One turn or mirror swaps these rows in pairs. Which row does each one swap with?
The rows were stretched afterwards, more along some directions than others.
sedul: [ 18  -1  -3  -4   8   2   2   8  -7  -3   5  14   0  -3  -4 -13 -14  -3
   0  -4   1  -9   0]
tugum: [  4  -2  -1   2   3  -3  -6   7  -1  -1   9  12 -13   3 -16  -9  -4   0
  -3   6  -1  11   5]
malan: [ 15 -10   1 -21  13   8  -6  -7  -1   0  -5  19  -3 -15  -2 -23 -16  -1
  -5  -1   9  -7  -1]
Lilo: [  7   5   0  -5 -10 -18   2   9  -3   7  -7  10  -1   6  -7   6   2  -5
   1   7  -6  -4   1]
pidot: [ 12  -6  -5   5  -2  -2  -2   4  -1  -2   1  18   6  -5   2  -2 -12   1
  -7  13   6  -9 -14]
naso: [ 10  -4 -18 -16   5   0  -4  -5  -9  -8   0  15  -7  -2 -11  -8 -19   0
   4  -3  -8   4  -3]
Fifur: [  6  -6 -13  -4  -5  -8  -5   9   3   3   1  15  -1 -10  -2  -3   1  -7
  -3  20   6  -5  -5]
tem: [  3   2 -10 -24   6   3   0  -4  -6  12  -4  16   8  -2  -3  -3  -9   4
   0   5  -1 -14 -13]
nivas: [ -5   8 -16 -12  -4  -3  -9   4  -4   4  -3   8   7  -6   0   3 -20  -2
  -6  12   6  -2  -7]
tila: [ 15  -7   4  -8   6   2   0   5  -1  -8  -6   9  -5  -5  -3 -18 -22   1
  -3   5   7   2   3]
dini: [ 10  13   2   5  -7 -11 -10  11   1  14  -1   7   7   7  -8   4   8  -5
   0   9   3  -4   4]
vibi: [ 14  -1 -12 -27  -1  -6   4 -13  -9   8 -14  17   7 -12  -2   3   1  -3
   3   8   4  -9  -7]
takuz: [ 19 -12 -15 -20   3  11   9  -4  -6  -1  -2   7  -2 -23   5 -12 -26   7
  -8  12   5   3  -7]
botuf: [ 21   3  -5   1 -16  -3  11  -5  -4   2  -7   7   0  -3  -1   4  -5   2
   3   2  -8  -3   3]
Lati: [ 18  -1  -6 -18  -8  -4  -3 -13  -3   9  -2   7  -3  -5  -2   5   4  11
   0   8 -12   6   1]
lufan: [ 21 -14  -2 -15  -1   2   7   3   0   7  -4  12  -9  -4  -4 -15 -13   9
  -2   0  -5  -1   8]
Bovi: [ 11   5  -7  -9  -2 -10  -4  -3  -5   1  -5  13   2  -2  -5  -1 -15   0
   4  11   2   6  -2]
zet: [ 23  -5 -15  -9   1   7 -11   0  -9  -7  13   3  -8 -13   1  -8 -19   2
  -9   1   1  -1   0]
ledot: [  2  -1   0  -1   9  -3  -6  10   6  -4   8  21   4  -4  -5 -11  -1  -6
 -11  17   7 -13  -1]
tesuk: [ 15 -15 -12 -12   5   0   1   5   3   5  -1  16   5 -14   1 -10 -15   2
 -12  18  10  -5  -4]
Nes: [ 10 -10  -5 -15  -5  11   0  -7   2  -4   9   8  -4 -15   4 -14 -16  11
 -14  10   1  -3  -1]
gevi: [-2  5 -1  1 -8 -1 -4  8  1 10  0  9  7 -1 -9  2 -8  0  1 12  7  0 -9]
ziluk: [  8   9 -10   8  -4  -7  -5  16  -2  11   1  13   4  -5  -8  -4  -5 -12
   0  12  10  -3  -3]
puga: [ 17   1 -10  -5  11  -5 -12  -7  -4  -5   6  21   5 -10  -5 -10  -8  -7
  -5  14  11  -5  -9]
Tav: [ 25 -11   6  -1  -3  -1  -1  -6   5   1   2  11  -8  -4  -1   0  -2  12
 -12  16   3   5   5]
rez: [  4  -6   3  -7   3   4  -8   3  -1  10   1  14 -13   7 -10  -9 -12   6
  -1   5  -3  10   4]
ridi: [ 15   5 -14  -5 -15   1  11 -11  -4   8  -5   3   1 -14  -4  15   2   6
  -9   8  -9   3   7]
kuliz: [ 12   2  -9  -6  -1 -10  -2  -8   0   1   1  17   2 -14   1   3 -11   2
  -2  18   6   4  -2]
Lek: [  4   7 -14 -24   6   0 -16   4  -9  -1  -5  11   4  -9   3 -13 -22  -6
  -5   0  14 -17  -5]
moza: [ 12 -11  -8  -7  -5   5   4  -2  -2   7   8  16   4  -8  -8 -17 -16   6
   0   9  -2  -3  -2]
Gogi: [ 17  -1  -3   5   3  -1  -4   0   3   1   4  17  -6 -12 -12 -10  -3  -6
  -4  14   8  10   5]
Kemun: [ 14  -9  -6  -1 -13   8   9   4   4  10  -7   3  -4 -11  -2   0 -15   4
   2   2  -7   8  12]
ruriz: [ 17 -10   7 -21  -6   1   1  -1   9   7  -3  16  -5 -11  -8 -11   5   1
  -8  12   1   2   8]
Meb: [  5   6 -23 -28   1  -8  -6   7 -12   4   1   6  -3   0   1  -3 -18   7
  -5   6  -3  -5  -4]
votu: [25 -8 -8  7  1 -6 11  4 -5  4  2 15 -7 -9 -4 -4 -9 -5  0 13 -1 10  6]
soze: [ 10   3  -3  -6  -9   3  -6   2  -5   8 -13   2   2  -9  -3   1  -3  -6
  -1  -7   1  -4   0]
zeler: [  4  -2 -14 -17  10  11 -14  -7  -6  -5  -4   7   4 -12  -1 -11 -31   1
  -6  -3  11  -8  -6]
gup: [ 13   9  -3  -9  -5 -11  -5   3  -6   2 -11   3   8  -2   2  -3 -13   3
   4  -1   1  -2   2]
fod: [24  0 -2  6 -4 -4 -2 10 -4  7  5  9 -4 11 -8 -2 -3  1 -2  8 -6 -5  3]
kem: [ 25   7  -7   7  -7 -16  -7   3  -5  -2   3  10  -2   2  -7   6   5  -7
   1  17   0  -4   0]
vob: [  6   0 -16  -2  -4   3  -8   7  -3  -7  -6   3   0 -14   7  -2 -29  -7
  -8   4   6  -6   0]
kudi: [ 12   3 -15  -4  -2   7   0   1  -8   6  -2  -2  -2 -11  -3   1 -21   1
  -8   1   2  10  -9]
zoka: [ 27 -10  -4   5 -11  -4   6  -2   4   5  -9   7  -2  -7 -10   8   2   0
  -1  11  -3  12   6]
tak: [ 16  -7  -2  -7  10   1   3   0   3   6   2  17  -5  -8  -2 -19 -25   4
  -3   2   2   9   6]
bon: [ 11   5  -1  -7  -4  -2 -11  -1  -4  -5  -9   8   0  -4  -8  -7  -7  -8
   5  -6   1   0   3]
Munaz: [ 16 -13 -17 -14  -1  13   4  -7  -6  -6  -4   7  -6 -19  -1  -4 -17   4
 -11   0  -4   1  -7]
Peled: [ 18  13 -20  -1   3 -16 -10   7 -16   0   2   8   3  -3  -2  -1 -18 -10
   6   9   9  -5  -9]
Zor: [ 21  -8 -10  -6  10   1   0  -3  -1 -11  10  18  -4 -13   4  -9  -9   3
 -18  18  -1  -2  -5]
tida: [ 18   2 -17 -10 -13  -2  -1  -2  -7   3 -10  12   5 -13  -5   6  -4 -14
   0   7   1  -9 -12]
fonuv: [  7   6  -2 -25   5   3  -5  -1   1   3  -5  20   5 -11  -3 -15 -11   2
 -12  12   7 -14  -9]
nef: [ -3   0   1   0  10   2  -9   9   7  -3   8  14  -2  -5 -10 -13 -11  -5
  -6   4   6   3   7]
Felo: [ 15  -7   1  -5   2  -6   4   1   5   5  -5  18  -8  -3 -13  -3  10  -4
   2  15   5   1   5]
mufor: [  4   6 -23  -5  11 -12  -5   7 -12  -2   5  22  -1  -6  -2  -6 -18  -9
  -2  10   7  -9  -8]
moda: [  7 -13  -9   2   4  11   3   9   1   5   9  11  -6 -14  -5  -8 -15  -2
 -13  13   4   6   2]
fof: [  2 -12  -9 -18  10   0  -4  -8   0  -9   3  21  -6 -13  -5  -9 -15  -4
 -12  10   3  -4  -7]
kide: [ 17  13  -5  -2 -20  -3  -8  -3  -2   6 -12   6   1  -3 -12   8   1  -4
   2   3  -8  -1  -2]
tili: [  3   4 -19 -14  10  -5  -2  -1 -13   0  -6  20   0 -10   6   1 -19  -3
  -7  12   3  -3 -15]
Kab: [  3  -9  -4 -17 -15   2  -7  -3   3  13  -5   8   3  -7  -5   0   4   1
   2   5  -3   0   4]

puga pairs with dini
ridi pairs with moza
kudi pairs with tak

One turn or mirror swaps these rows in pairs. Which row does each one swap with?
The rows were stretched afterwards, more along some directions than others.
lin: [-1 -3 -4 -6 -1 -9  2  0  3 -8  2 -2 11 -6 -6  3 -1  0 -3  6]
mus: [ -6 -10  -6   5  -2   6  -1  -3   5  -2   7   9   7  -6  -9   4   6   5
   6  -9]
Dun: [ -3   4  -6   6  -5  -2   3   6   5  -2  -3   9  -8  -5 -13   3 -18  11
  -1  -8]
fenon: [  2  -6  -2   6  -2  -5 -12   2   3   4 -10  -9  -6  -5   7   3   1   0
  -1   5]
ligi: [ -4 -10  -7   7  -2  -6  -5  -2   2   4  -7  -4  -3  -4   5  -3   1   1
   0   5]
Tabe: [ -2  10  10  -7   8  10   7   0  -6  -2  -3   7  13  -1 -13  12  -3 -11
   8  -8]
leko: [ -1   4   9  -6  12  -3   9  -1   0   4   3   2  12  -9 -12  12  -2   3
   8  -2]
ter: [ 10  -5   3  -1   9   4  -3   0   1   0  -9  -8  -2  -4   4  13   7 -12
   4 -11]
kazi: [-13  -7  -2 -12   2   6   7 -15  -2  -4   4   0   4  -9  -2 -14  10 -13
  -2   8]
lod: [ 6  5  0  5 10 -2  7 14 -6  1  2 -1  6 -2 -3  2 -5  4 10  4]
moseg: [-1  5  5 -9 -1  3  2 -6 -8 -7  8  4  4  0  9 -1 13 -8 -2  4]
folo: [-15  -6  -4 -15   4   6  -2 -11  16  -3   6   1   0  -4   4   2   3  -3
  -2  10]
Mosov: [-12  -6  -3  -5   3   5   7 -12  12 -13  -3  10  -5  -4 -20  -7  -4  -7
  -1  -3]
som: [ -1   6  -8  -6  -6   4 -11  -5   3   6   5  -5  -3  -1  -2   4  16 -15
 -10  -4]
fodit: [  0   7   4  -1   7   3 -12   3   8  -6   6   7 -15   6  -4   5  -1  -8
   1   7]
tozan: [ -3   7 -11  -6  -4   9  -8   5   5 -11  11  13  -6   1   1   1   1  -4
   2   6]
kiteb: [-11  -2  -9   4   1   8   2   2   8  -7   0   3  -9  -2 -10 -11  -9   1
   0  -6]
nika: [  1   7   7  -8   6  11   6   0  -4  -2  -6   3  16  -3  -4  20  -1 -12
   6  -8]
geba: [ -1  -4  -6   4   7  -2   6   9  -2   3   4   3   7 -20  -2 -10   1   3
  -3   1]
gebo: [-13  -2  -7 -14   2   0   5 -19   6  -1  -1  -2   0   0   1  -6   4  10
  -6   5]
Vozad: [ 11  -2  -2   5   6 -12  14   1  -3  -4  10  -1   0  -9  -6  13  -5   1
   6   4]
Kati: [ -3   8  -2   5  -3  -2   1   6   4  -1  -6   9  -6  -3 -13   5 -15   9
   0 -10]
Binus: [ -5  14   4   1  -2  -1  -9   4   4   0  -5   2   5  13   4  15  -4  -8
  -3 -10]
pok: [ -9  -2 -12 -11  -1  -1   4 -14   6  -3   4  -3  -4  -1   5  -3   3  12
  -5   4]
Tiba: [ -6   2  -3   0  -3   1  12   0   9   5  -1  -4   8  -6 -13   5  -2  -2
 -10  -4]
Tifo: [  2  -4   6   6  -2 -19   7  -2 -11   6   5  -9   8 -11   6  -9   9  -1
  -3   0]
tad: [ -6  -5 -12  -7  -9  -4   9  -3   1   9   8   0  -3 -10   4  -2  -9   9
 -11   9]
lib: [  3   5   5  -3   5  -1  13  -3 -10  -4   0  -4  17   5   5  14   1  -5
   4   2]
lut: [ -1   1   8 -10   2   5   2  -2   9  -1 -10   0  10  -7   4  18  -2  12
  -4  -2]
mer: [ 13   6   5   1  -7  -3   3   6  -4   5  -9  -6  -5   0  15   7  -3   6
 -19 -13]
Tuze: [-13  -9  -8  -5   4   8   7  -6   3  -6   7  -1   1  -9  -4 -13   3 -11
  -1   2]
lis: [ -2   5  -7  -9   4  -8   4  -9 -13  -2  10  -7  20  -4   2   2  10  -7
   4  13]
Vedil: [ -8  10 -17  -3   6  11 -14   3   7  -3  -1   7   3   7  -2   9  -4  -9
  -1  -2]
rora: [ -4  -5  -2   8  11  11 -12   3   7   9  -7  -6   5  13   3  12   6   0
  10 -10]
Rono: [ -8 -11  -3 -12   0   6   7 -13  -1  -4   5  -3   6  -9   7  -5  10 -14
  -1   8]
Kekit: [  1   9   5   8   1   0  -7  11  -1   5  -9  12  -3  -1 -10   9  -9   4
   4 -13]
zazu: [ 4 10  7 -3 -3  0 -9  8 -4 11 -4  3  5 -4 -8 16 -8  1 -2  4]
nem: [  0   6  -6 -10   3   1   0  10   7   0   3  -1  -6   3  14   1  -2   5
  -9 -11]
tiru: [  9  -2  -3   7   1   3 -12   6  -3  -4  -5  -9   4  -7  -2  18   1  -9
   8  -6]
sivi: [  5  -4  -2   8  -1  -4 -16   5   1   5  -9  -8  -8  -3   5   5   0  -1
   1   3]
Div: [  0  -1  -7   2   2  -2   4  14   3   0  -3   4   2 -10   0  12 -15   3
   0  -9]
riler: [-10  14   5 -12   4  10   5  10   7  -3   5   9   8  -2   9   1  -4   3
  -6   1]
buv: [ -4  -3  -3   2   5  -5 -15   6  -3   2  -3   0  -4  -7  -5  -6   1  -8
   2   4]
fiti: [  5   4   1  -2   7  10  -4   4  -5  -4  -1  -2  14  -4  -7  21   2 -18
   9  -9]
firub: [  2  -1  -9  -2 -13  -9   2 -14  -3  -6  -3  -4  -1   4   0   1  -2  -2
 -17   1]
fita: [-1  4  8 -5  3  5 -1  2 10 -2 -9  0  8 -4 -1 17 -5 13 -1  1]

Tuze pairs with fiti
lib pairs with moseg
rora pairs with mus
kazi pairs with nika
mer pairs with firub

